The rows of Z fall into a few groups, which share some directions, and each row is roughly a mix of its group's hidden directions, except one row that fits no group.
Z, 75 rows:
[[-19.7  18.8   8.2 -34.4  -1.5  28.6  -9.6   2.0  24.7   5.3]
 [ -4.8   1.8  23.9   1.3  10.4   6.5  23.7  41.9   3.1  21.6]
 [ 31.7  19.3 -19.8   0.1  22.5 -18.6 -12.9  12.8  18.1  16.4]
 [  4.1  -6.9  -0.3 -27.2 -11.9   8.5  19.3  -3.0 -21.6 -41.1]
 [ -7.1  23.3 -18.2  15.9  41.4  -2.3   5.3  -1.0  24.2   5.9]
 [ 23.2  -7.5   6.7   0.4 -16.2  -9.2  -3.8   4.0  39.0 -31.8]
 [-29.2 -23.3  -6.3 -27.3  15.4 -16.3  -7.5  21.8 -15.4   9.6]
 [  0.7 -24.0  18.0  -6.1  19.5  -1.0  19.8  33.2  27.0   2.8]
 [  3.8 -14.0 -17.6 -40.3  12.5  -3.0  32.7  -3.3   5.9  11.2]
 [-28.7  20.6   0.1  -4.1  21.8  13.6  27.9  15.7  22.3  10.2]
 [ 24.4 -18.9 -16.0  15.1  -1.4  -9.5   8.6 -14.3  41.1  -7.1]
 [ 16.4 -16.5 -28.0 -12.5  12.5 -14.6   2.5 -21.1 -23.7 -26.2]
 [-18.6  -3.0  25.4  26.7 -35.4  17.6 -13.6   2.9  -6.4  -6.1]
 [ 13.4   9.2 -12.7 -27.3   3.3 -14.7  23.2   2.2 -32.9  22.9]
 [ 13.6   1.3  23.9  23.9  -1.0  13.1 -35.7  14.1   0.5 -23.9]
 [-10.3  19.0  20.7   5.8   4.9  11.3   4.8  31.8  12.9  35.6]
 [ 27.8  25.0 -15.1  13.9 -12.2 -15.2 -27.4 -12.7  20.8  -2.1]
 [-11.6 -17.2  -7.5  -2.6 -12.9   2.7   7.3 -27.1 -37.6 -26.1]
 [-26.2  10.5  15.0  16.9 -20.4  30.4  25.4  -0.8  13.7   8.1]
 [ 28.6  11.9 -24.6 -21.3  29.6 -16.1  16.8  -8.0   1.2   7.1]
 [-13.2 -40.1  -6.9 -37.9   4.8  -2.2   7.7   4.4  13.1  -3.7]
 [ 39.4  21.9 -20.2  -0.9  19.7 -18.9   2.9 -13.7 -11.6   5.6]
 [ 13.1 -25.9 -23.3 -11.9  -2.5 -12.3  30.1 -13.1  24.5  13.7]
 [-20.0  30.4  19.5  25.1  22.7   3.0 -13.4  -0.9  11.1 -19.8]
 [ -5.3  37.7   6.8 -19.1  -2.8  19.9   9.4  21.2 -21.5  16.8]
 [ 22.4 -12.3   3.2  25.6 -25.8  -3.0 -27.6 -22.0 -15.1  -9.1]
 [-19.3 -26.8  16.4 -21.8 -24.3  20.8  17.0   5.9  17.7  -7.7]
 [-10.2  -2.9  13.8  12.0  20.1   0.6  -0.3  24.3  26.5  37.5]
 [ -5.3 -20.6 -30.9   8.9 -22.8 -32.7   9.0   1.7  18.2   7.4]
 [-22.8  -8.4  -6.4 -35.9  30.5  17.5  10.1   4.2 -11.6  11.8]
 [ -6.1  14.0  -9.3  36.9   7.3 -24.4 -22.9   4.3  13.8  22.0]
 [-22.8   8.6  -0.5 -23.7  26.6   0.1  36.3 -10.6   0.9  15.9]
 [ 16.0 -25.3 -21.0   9.7  33.4 -25.6  -7.4  -4.3  14.7   7.6]
 [  0.3 -25.8  -0.3 -34.5  16.1   5.8   9.8   5.4  25.2 -25.3]
 [-12.7 -21.4  -8.8 -13.9  42.5  -0.4  -0.6   6.0  15.0  24.3]
 [  7.2  -5.3   2.3   2.8  28.6  -8.7  -1.8  25.4  35.1  26.2]
 [ -2.6  18.4  -3.3 -34.0  27.9 -12.7  16.8  27.7  -3.2   6.2]
 [ 14.7 -31.9 -20.9  13.1  11.6 -25.3  -1.3 -21.5 -10.7 -18.9]
 [ 17.0  31.0   3.2  30.4 -20.2 -10.2 -19.1   3.0  15.4  15.5]
 [-17.8  19.0  -6.2  -0.4  22.0   8.6 -11.3   3.6  -5.9  45.8]
 [ 26.3 -27.5 -16.6  14.0  -9.1 -12.2   4.3  -7.3  36.1  -5.2]
 [-13.5   0.9  -4.8 -14.2  35.0   6.8  -6.9  11.3  20.0  36.0]
 [ -3.2  11.2  21.2  34.2 -31.4   8.3 -20.0  -0.2 -18.0  -3.6]
 [ 19.8  35.7  -0.1   4.7   4.8 -17.4  -4.2   9.7 -36.1  11.1]
 [-31.6   6.6  20.2  16.3  -6.2  -2.3 -27.0  27.5 -17.4  -1.8]
 [-19.3 -33.1   2.3  13.6  -2.4 -25.9  -4.6  31.0  14.7  -4.5]
 [ 41.0   3.5 -10.9  15.2  -9.8   4.3   6.0 -35.4   8.7  -4.6]
 [ 34.2   9.0   0.5   5.6 -25.1  18.3 -29.5  -6.3 -18.0  -8.5]
 [ -6.0  21.9  26.3 -11.2 -32.3  22.2   3.5  13.6  17.6 -13.4]
 [  6.6  29.1  13.9  25.2  -4.2  12.4 -34.3  -2.2  -5.9 -21.1]
 [-37.2  -4.5 -10.9 -11.9 -11.3 -22.7   7.5  19.2 -23.2  16.6]
 [ 30.5  20.6  -7.1   8.6  20.7 -25.1 -27.0   3.4 -14.2  -8.3]
 [  6.2  -9.5  20.6  22.7 -12.6  -7.3  30.6  24.2 -26.6  -6.8]
 [ 15.6  21.7   2.0  27.1   4.1 -13.4 -12.8  17.1  19.7  32.5]
 [-15.2  35.8   1.3   8.8  26.8   1.8  14.8 -24.7  19.4  -5.8]
 [ -4.2   3.4 -21.6 -24.1  40.8 -21.5   4.6  13.0  -4.5  11.5]
 [-35.6  16.4  21.2  14.1   6.0   5.2 -15.4  32.0   3.3  -5.4]
 [ 49.1  17.3 -12.4   4.4   8.7 -12.4  -3.1 -19.2  -0.4  -7.5]
 [ 40.4 -22.2 -22.0  -3.0 -25.6   0.6   0.9 -13.0   9.3   4.7]
 [ 36.7   6.1  -2.5   7.3 -27.0  16.0 -28.2  -7.9 -14.1  -7.9]
 [-12.7   7.9  12.6  44.7 -24.1  17.5 -11.3 -12.6   0.1   0.5]
 [ 41.9  36.6  -1.0  11.2   4.9 -10.4  -3.8  -5.6 -11.9  -3.6]
 [ 26.8  -7.5  -3.8   6.5 -31.6  13.3  18.8 -34.1  -1.8   4.6]
 [ 33.0  13.2  -5.4  -6.2  10.6  20.4  14.5 -34.9  16.2  -0.6]
 [-40.3  12.2 -10.9  -5.4 -12.8 -21.4   1.4  12.9 -25.6  13.8]
 [ 15.9  10.3  -5.9  10.1 -34.7   4.0 -33.8   3.1 -25.6  -5.5]
 [ 15.6  -1.5  -2.9  31.5  20.5 -23.0   1.4  19.2   2.1  31.3]
 [ -0.5  36.2  -6.2  21.8 -11.5  -0.6 -16.0  -7.9 -21.5  28.5]
 [ 24.2  -5.9  31.1   9.0  19.7  26.7 -16.0   4.1  10.6 -19.9]
 [-28.4  25.5  15.6 -17.5  29.1  11.1  17.2  -4.1 -14.4   7.5]
 [ 30.7   5.0   3.0  -6.9 -23.5  22.1 -24.3  -2.1 -29.8  -0.6]
 [-29.0 -22.8  -1.6 -30.0   5.7 -12.7  -2.2  22.6 -21.0  11.4]
 [-17.5 -34.3  -3.0 -39.9  -3.5   3.2  18.6   7.0   6.4   3.3]
 [-23.9 -21.1  21.1  -5.3  33.3  -3.7  18.3  19.2  15.3  -0.3]
 [  0.9 -15.5  36.0 -13.6  29.3  23.5  -0.2  18.8  -5.9  -5.2]]
One row of each group comes first, with its name. Which group is each row after those in?
[ 27.3 -12.3  25.8  13.8  16.8  20.8 -15.0   4.0  20.3 -20.7] => (55)
[ -2.3  40.4   9.6  -8.8 -25.5  19.2   4.7   7.7 -25.3   1.0] => (103)
[  0.3 -48.8 -14.1 -11.3 -12.0   1.8  -0.3 -24.9   8.3  -1.1] => (43)

[  6.4   6.4 -14.7 -24.9   9.0   7.3  45.2  -8.8   9.8  16.6] => (43)
[ 19.9  28.3 -13.0  17.7  13.2 -14.9 -15.6  10.1   5.4  33.1] => (103)
[-10.2  -9.3  24.5  -7.6  10.7  10.4  12.0  32.7  33.3  12.5] => (103)
[ 19.3   6.1  -4.4  15.1 -31.0 -10.7 -17.5 -22.0  14.2 -28.7] => (103)
[ -8.6 -43.3  14.5 -11.0   7.8  -5.9   5.6  33.5   0.2   3.9] => (55)
[ 41.3  24.5  -6.0   8.3 -13.5 -17.0   6.6  14.7 -11.9 -16.3] => (103)
